Each row has a name. Each piece below is followed by the name of the row it came from, unless a question asks for something else. Each question is about the rows just above it. Places in a row count from 1.

[ -9  31  29 -17  51  46 -36  24 -31  26 -45  16  31  13 -20 -10  36   5
  30  56   5  60  54  17  30  65 -37] = Vezi
[  8 -77  55  18  -7  18 -41  17 -32 -45 -67  28  26 -42  -1 -14 -51 -32
 -28 -31 -42 -17  15  20  -4  -7  44] = Vuf
[ 20 -19 -35 -27   3 -39 -38  -2 -14 -27  -8  22  49 -72  48 -21 -59 -12
 -22  45 -57  16 -19   8  24 -17  33] = ver
[ -6  54  11  -9  46  44   5  55  -1  32 -24 -11  14  38 -50  31  52  15
  58  43  35  32  28  -1  39  52 -23] = Rol
[-34 -72   7   2  -7 -46  14  48 -15 -32  18 -92   7 -72   3  14  30 -41
  39 -27 -24  12  -3  25  11 -18  13] = lamoz
[ 57 -19  39  -5 -41  63  11 -20   6   1 -10  30 -18  45  -3  83  16  38
  43 -15  11 -17  10 -30 -34  55 -41] = kenum
[ 55  50 -61 -47   5 -32   9  61  69  36  46   3   7  -3   6 -35  -4   0
 -21  -5  24 -21 -43 -28   1 -28  39] = supo
[ 20 -19 -35 -27   3 -39 -38  -2 -14 -27  -8  22  49 -72  48 -69 -28 -46
 -62  -9 -24  24  -6  37 -30   1  26] = bosel
Count the entries of [-34 -72   7   2  -7 -46  14  48 -15 -32  18 -92   7 -72   3  14  30 -41
  39 -27 -24  12  -3  25  11 -18  13]: | 27
Number of entries in [  8 -77  55  18  -7  18 -41  17 -32 -45 -67  28  26 -42  -1 -14 -51 -32
 -28 -31 -42 -17  15  20  -4  -7  44]: | 27
How many entries does [ 57 -19  39  -5 -41  63  11 -20   6   1 -10  30 -18  45  -3  83  16  38
  43 -15  11 -17  10 -30 -34  55 -41] have? | 27
[  1 -10  30 -18  45] begins in row and place | kenum, 10
How many entries does [ 55  50 -61 -47   5 -32   9  61  69  36  46   3   7  -3   6 -35  -4   0
 -21  -5  24 -21 -43 -28   1 -28  39] have? | 27
Number of entries in [ 57 -19]: | 2

[  5   8 -31 -14 -24 -13  16 -17   4 -16 -19   7  -5  33  -6  17  -2   5
  -5  10  39  15]  Dofak
[-11   4  42  22  49  30 -19  32 -40  59  11  -6   7 -55  15 -37   7  -8
   2  10 -32  -2]  bip
[ -5  -8  14  21  41  46 -14   6 -37  45  17 -10   1 -44  16 -23   8 -35
   4   7 -29 -13]  tok
[ 10 -10 -57  -8 -21  17  16 -45  -1 -22  -5  -2 -12  32  -1  26   1 -35
  -1   6  30  -5]  geb
[-11  40  42 -12  -3 -54   2  52  -3  20 -35  19  13   3  -8 -20  -5  75
 -10  18  30  46]  dez
[  4  -9 -27   4   4  28   4 -24 -15   5   4  -5  -6   2   6   6   4 -33
   1   7   7  -7]  suziz
[  1 -21 -14  22  34  64 -10 -21 -36  32  25 -15  -6 -34  18 -10  10 -64
   6   4 -27 -27]  Kol
[  4  -9 -28   4   4  29   4 -25 -16   5   4  -5  -7   1   6   6   4 -35
   1   6   6  -8]  Kabe
Count the entries of [ -5  -8  14  21  41  46 -14   6 -37  45  17 -10   1 -44  16 -23   8 -35
   4   7 -29 -13]: | 22
How many entries does [-11   4  42  22  49  30 -19  32 -40  59  11  -6   7 -55  15 -37   7  -8
   2  10 -32  -2] have? | 22

[ 61   8  23 -43  -9 -12] = Guve
[-76 -22 -30  95 -63 -16] = nur
[ 22  64   2  22 -27  66] = lefig
[-76 -22 -30  95  60   8] = Lovi
Where does [22 64] start? Give its row and place. | lefig, 1
How many entries does [-76 -22] have? | 2
Count the entries of [61]: | 1

